Rows are one point carried round by a steady rotation, each followed by how many ticks it has turned.
The counts run from 0 to 202.
[  0  -5  -3   2  55 -30   1  19  14 -10  13 -34   9 -20   8  -5 -16  20
 -25 -25   0  29 -18 -19   7  14  -3  15   7 -10  -2  -8 -14   4   2 -13
  -4  -6 -14   9  11 -46 -17  19   2   3  15   7  21   7  14  -3  -3  21
 -15   2  12   4  -2   9  -7   8   4   5]	85
[ 14  -8  27  30  -6   1   4  -8   9  10   2 -29   3 -34 -28 -12  -7  18
  -4 -20  30   1  16  -7   8  31 -12 -43   1  -6  -4  -7  13   2   7  -8
  -5 -10   3  -2 -23   2 -18   9 -26 -24 -20  -6  13 -24   8 -22   4 -24
  -8  -3   2 -10   9  16  -5  -6 -11 -34]	22
[ 16  -4  -3 -18   9  -3  10  30   9 -20  10 -10  10  11 -17   1  19   6
  18  16   7  15 -29  24  56   6  -1  21   7  -8 -10 -12   8  14   7   1
  -5  17  21 -11 -18 -23 -24   4  -5  -4   6   6 -13  -3 -36  33   2   2
 -12  -4  -1  -7  -1  -6  -4  -3  -8  -1]	167
[  7  11   2 -17  42  -4 -27   3  -4   4  11 -27 -19 -12  -9   5  -7  17
  -2  -6  16  19  -7 -29 -35   7  21 -24  -5   5  17  12 -26 -32   0  -9
   3   5 -26  -2  16 -14  -9  15 -18  13  31  -4  14  10  26 -18  -2  17
 -21  -9  -5  15  -5   2 -13 -18   3 -19]	82
[  7   1 -10   4 -23  17 -13 -18  17  10   0  26 -10  -4  -5  -5  -3 -29
   1  -3  43  17  21 -23 -21  -6   0 -10 -14   3  -3  17 -24 -40 -13  32
  17 -15 -27  10  -7  10  19  10  -1   7   9  19   6  28   9 -24 -13  20
 -15 -10  -3   9   9 -11  11   1   5  17]	115
[ -4 -14  32  21   9 -12  -1   9   2   7  -4 -20  17  -6   6  -2 -26 -14
 -16 -20   6  16  27   7  -7  25   0   2   0  -4 -29 -18  32  -1  -6 -22
 -26   2  21  -1   1 -27  22   7   0   9  -8   7   3 -29  21   8 -16 -21
  -2 -30  11 -12 -22   8 -16  -2 -14 -23]	144
[ -6  -5   0  23  50 -36  18  10  10  -6  19 -38   8 -20   9  -8 -18  20
 -26 -32  -8  24 -14 -10   9   9  -6   0  13 -12   4  -9 -13   8   0 -14
 -10  -3   3  15   4 -39 -19  16   2  -4  13   0  18 -11  11 -10   2  21
 -11  14   7   2  10  18 -11  -5  -7   4]	86
[ -3   3   4 -12   0   2 -29  -6   2   2  -9  11  20   1  28  -6 -27  24
 -14 -29 -47   2  23  10  -6  14 -20  23   6 -10 -19  -7  30  -4  21 -10
   6   3 -16   5  17  -7  16   6  26  10   4  10 -23  -6  18  10 -16  -2
  16  -8  11 -12  -2  11   6  27  -6   8]	3
[  6 -11 -34 -15  17  -5  -7   9  -4 -12  -3  36  19  -8   3 -14  -4  30
 -25   0 -11 -17  14   2  -3   6 -28  26 -11 -16  -7  -7  14 -12  -6  21
   1  13 -21  12 -13  -3  20  -8  29  -4  -5  -4  -2  23   0   4 -17  25
  -6  -6  13   1  18 -16  45  20   8  13]	125
[  6  -6  15  41 -33 -15  29  -8  23  14   1  15  -3  20   9  -5 -22 -61
   1 -32  29  29  25  -2   2  -7   1 -18   4  -5   6  -2 -14 -14  -5  12
   3 -17  17   7   1   6  13   4   0   7   1  18  14  -1   4  -2 -10  14
  -2   3  -4  -7   1  10 -11   1 -11  17]	112
[  4  12  13  17  19 -17 -16  -2  -4  19   6 -32 -12  -1   5   0 -18  -5
   5 -32   1  19  -1 -16 -14   2  29 -37  14  14  22   1 -12 -30  11 -19
   5   2 -12  -6  27   4 -12  19 -23  16  17   0  13 -17  25 -11   3   9
 -10   1  -6   9 -12  24 -33  -7 -19 -19]	80
[ -2  -8   2  34  38 -35  30  -3   9   3  17 -34   4 -10   9  -7 -12  24
 -26 -38  -4  17  -6 -14  -4   1   4 -16  18 -16  20 -14  -9   4  -5 -13
 -10   1   4   9   4 -25 -21  12  -7  -5   7 -10  26 -16   9 -13   3  20
  -9  17   6   4  13  23  -7 -15 -10  -4]	87
[ 16  13  -6 -10  -3 -10 -28  -7   1   5 -12  10   0  20   3  12 -11  32
  -6 -21 -12  -9   6  19 -43  12   0 -24   1 -10  29  -3  25 -27   6   0
   2  15 -11 -22  -1   9  17   3   7  19  23 -11 -13 -14  10   0 -25  -7
  18 -16 -10  -7  -9   9  10 -20 -25 -35]	7
[  1   7 -11  -2 -11  18 -20  -8  15   5  -2  19   2 -19  -2 -14 -10 -23
  -1  -3  32  17  19 -22 -10   0  -9   7 -12   2 -11  23 -28 -34  -4  26
  18 -21 -31  18  -4   0  18  15   6   2   2  20   7  37  15 -17 -15  24
 -15 -10   2   3   9 -10  10  15  17  30]	116
[ -1 -10  25   8  16  -5 -18  19   1  -1   1 -13  15 -14   2  -3 -26 -13
 -11 -11   2  17  17   3  -3  24 -16  17  -1  -5 -39 -19  35  -5  -3 -23
 -23   4  13   7   1 -34  18   9  12  10  -7  16  -8  -8  13  15 -15 -16
 -16 -32  16  -8 -29   4 -20  10  -9 -20]	143
[ 20  -7   5  -8  -8   6 -37  17  12 -14   8 -23   9 -42 -10  -2   7  19
   6   4  29  11  -6  -8  17  10 -25  18 -13  -7 -16 -11   6 -12  10   3
  15   3 -17   4 -20 -20 -11  23 -19 -13  -2  25   6  10 -12  -4 -25   3
 -18 -32 -10  -3  -3  -5 -17  -8   7 -22]	18
[ -6  -3  10 -21   1   9 -21 -10   5   3   1 -15  -4 -30   3  17  -4  13
 -18   9  30  12  20 -11 -38  14  12 -10 -13 -11  -8   9   6  -8 -33   5
 -16   8 -13   1 -23 -27  23  22 -11   7  16   4   5 -10   9 -10 -10  -1
  12 -40  -5  -7  -7 -25  -6 -31  -9 -17]	148
[  3   4   2  10  16 -22  21 -13  12   5  10 -21 -17 -17   0   2  11  33
 -32 -15   9   7 -18 -22 -24  -1   4 -40   6 -21  41   2 -17  -2 -12   8
  -3   4 -12   8 -13 -15 -19  -1 -20 -10  13 -21  20  -3   6 -30   1  16
   0  12 -11   7  26  -2   4 -32   0  -4]	89
[ 11 -10  15 -21 -13  30  -5  12   9  -8   9  -9  -7  -8 -29   0  27 -24
  33  42  42  11 -12  -5  24  -4  14 -20 -10   4 -14   2 -14  -7  -2  12
   0   2  -3   3 -15  -3 -10   3 -26  -4  -2   3   5  12 -21  10  18   7
 -31 -10 -14  -1  -3 -19 -10 -14  10   1]	173
[ 29   0   0  14 -26 -14 -19   7   4   4   3 -14   2 -10 -11  17  12  11
   5  -8  36   3   0   2 -11   7  -4 -17  -7 -10  18 -17  14 -23   2   2
   9  18   1 -11 -21   7   1  19 -21  -6   6  -1  14 -17  -9  -9 -27   2
  -4 -26 -30  -1   1   3 -26 -34 -19 -47]	15
[ -3  10   0 -38  -4  19 -46 -17   4   3 -16  19   9 -12  27  -2  -6  29
 -14  -4 -31   0  20  -5 -32   7 -15  11  -4  -4 -12  10  15 -13  13   8
  12   1 -39  10   8   4  31   4  14   9   7   2 -25  14  13  -4 -17   1
  14 -12   4  -5  -1 -12   4  13   3   7]	1
[ 10  -6 -14  10 -41  -8   4   0  -6   2 -12  40   4  13   9   5  18  22
 -12  -2  -5 -30  10  19 -21 -18 -14 -21  -8  -7  23 -16  30 -18  -2   4
   5  24   1   4 -24  35  20 -24   7  -7  -6 -23  -5 -15  -8   2 -18   8
   8  -4 -16   6   7  -9  17 -17  -5 -26]	130
[  5  10  -4   1  18  -7  18   2   3   1   0 -18  17   7 -18  -3  -9  42
   9 -23 -18  -4   3  22  37  25   4 -13  20  -4  15  -3  13   9  16 -12
  -1  13   9 -26  -7  -2 -36   5  -5 -11  -5 -17 -13 -38  -7  12  13  -7
  13  10   0 -10  16  17  14   8 -28 -19]	161
[  9  -7  -9 -26 -29   6 -35   7  -2  -8 -10  41   4  -8   6   2  25  15
  -2  21  -6 -30   4  11 -11 -20 -20   5 -13  -8   2 -21  31 -17   4   9
   9  27 -16   9 -10  19  28 -19   6  -2  -5  -8 -14  12 -23  12 -24  12
  -1 -16 -16   2  -1 -21   3  -6   7 -13]	132
[ 23   6 -12 -37  20  13  -2  19   6 -20  11  -7  -1   8 -33   3  25  25
  15  30  11  -2 -22  19  22  11   8  -2  -2 -13   8   5  -1   0   0  15
  -2  19   0 -25 -21 -23 -21   2  -3  -2  18 -12  -8   4 -33  28   6   1
  -3  -9  -8  -4   2 -15  22 -22  -7 -24]	165
[ 23  -5  -8  -1   6 -28 -23  22   9 -13   6  -3  21   6   9   8  -7  17
  -9 -19  -8   7  -3  30  13  12 -20  40  -1 -14  -3 -20  25 -10  13   0
   3  23   1  -6  -3 -29   1  24  15  14  16  20  -4 -11  -7  18 -43  10
   0 -26  -4  -7  -8   5 -10  -4 -16 -21]	11
[  4   5 -26  19   0   3   7 -16  -3  18  -9  34   3  -2 -14 -13 -16  16
 -16 -23  17 -18  28 -12 -28   9  -3 -24  -3  -1  19  15   1 -32 -16  20
   5   1 -22   1  -6  29  22 -10   9  -7  -9 -17   6   9  18 -19  -2   9
  -2  11   5   4  19   4  48  13  -4  -2]	122
[-13  -4  18  10   3  21  29 -14  -3  18  -3  -3  -8   1 -25  -7  -8 -36
  16   7  28  12  19 -19   5  10  27 -51   1  16 -15  21 -13  -6 -22  -3
 -19  -9   5  -2   6  13   0 -10  -9  -3 -14 -18   6  -5  22  -6  40 -11
 -12  11  12  -5   3  -2  12   6  -4   4]	179
[  6   6  21  13 -20  -1  21 -28  23   2   7  -1  -5   3  11  -8  14  21
  -3 -13 -21   3 -19   3  17 -11 -17 -43  23 -17  28 -11   1   6  23  -3
  19  -9  -5   6  -8  15 -32 -12 -20 -19  -5 -14  -3 -11 -14  -6  16   1
  10  33  -3  -6  26  17  -5   4  -1   7]	96
[  7  -7 -32  -3  11   1  13  23 -11   7  -2   5  -5   8 -34   6  11 -21
  14  22  52  -1   8 -10   4  -5  30 -14 -18  18   6  12 -16 -30 -31  21
 -13  25  -3  -6 -13  -1  10   4   2   5  13  -4  16   7   1   2   0  29
 -22 -11  -4   9  -3 -22  19 -16  -3  -7]	49
[ -1   8  13 -25 -11  -5 -13   2  -2  10  -2  -5 -20  23  25  25  19 -13
   6  14 -20   5  -3  -1 -32 -26  34 -24   2   5  30  -8   6 -18  -4 -13
   1  26  -1   1  17  11  15  -4 -12  25  29 -12 -13 -12   1  12   3  12
   4 -14 -26  -1 -24  -9 -34 -32 -10 -13]	73
[  4   1 -30 -14  13   3 -10  -3   1 -10  -7  36   6  -6 -10 -13  -6  28
 -20   1   1 -18  13  -6 -21   3 -22   8 -10  -9  -1   6  12 -24  -9  22
   1  11 -28   7 -11   2  28 -10  24  -3   0  -6  -3  27   7  -8  -9  19
  -8  -4  11   5  20 -15  50  12   8   3]	124
[-21 -11  -4 -22  40  22  24   3   4  -5   3  10   6  -2  -4 -16 -12 -21
 -13  15   4  21  14 -16  14  10  14  10  -7   2 -33  21 -16  10 -25  15
 -21  -6  -9  11   5 -30  11   3  21   3   0   3  -5  10  11  15  31  17
  -6   7  21  -5   3 -19  25  23  10  43]	183
